Here are the same points, seen from different sides; a view may also be mirrored.
A view may leave some points out. In some views, one point has been moved. Which views, in the order they come, and which point in each? Write no view if no view has one.
Scene 1:
In the rows, zero is written as 128.
A:
  z530 [ 98 149 134 165]
  z227 [131 130 151 148]
  z335 [153 157 150 143]
  z772 [132 103 145 138]
  z644 [124 161 153 144]
  z932 [124 117 137 129]
  z547 [101 156 132 154]
  z873 [ 90 165 143 171]
B:
  z530 [130 161 163 122]
  z932 [104 155 119 104]
  z227 [119 158 136  89]
  z335 [107 142 156  68]
  z990 [101 143 146  82]
  z644 [124 136 159  93]
  z547 [122 150 165 120]
  z772 [109 167 111  94]
  z873 [143 152 178 123]
C:
  z644 [138 107 125 106]
  z772 [175 139 155  94]
  z547 [133 131 108  95]
  z530 [143 132 101  87]
  z335 [137  95 151  96]
  z990 [137 115 152  99]
  z227 [160 120 141  93]
  z932 [160 144 150 104]
  z873 [136 120  85  91]
D:
  z530 [116 136 114 147]
  z644 [128 130 131 112]
  z990 [141 141 113  97]
  z547 [128 135 120 143]
  z227 [118 151 110 104]
  z932 [130 174 108 110]
  z335 [136 127 116  88]
  z873 [113 122 127 152]
E:
  z530 [165 155 125  95]
  z335 [166 141 138 154]
  z873 [159 161 142  88]
  z932 [167 120  97 127]
  z772 [187 116  97 131]
  z547 [154 154 125 103]
  z990 [161 138 123 147]
  z227 [178 130 121 129]
  z644 [155 139 142 126]
F:
  z873 [ 84 169 165 143]
  z227 [104 115 174 154]
  z547 [ 90 156 172 162]
  z932 [ 97 108 171 179]
  z335 [135 126 183 151]
  z530 [101 155 160 141]
  z644 [119 144 165 153]
G:
  z990 [109 156 107  58]
  z772 [120 199 116  67]
  z644 [102 158  85  40]
  z873 [ 83 175  50  45]
  z547 [ 96 161  90  74]
  z227 [116 180  97  55]
  z932 [102 192 116  62]
  z530 [ 87 183  64  58]
Moved in: F, G
  F moved: z530
  G moved: z547
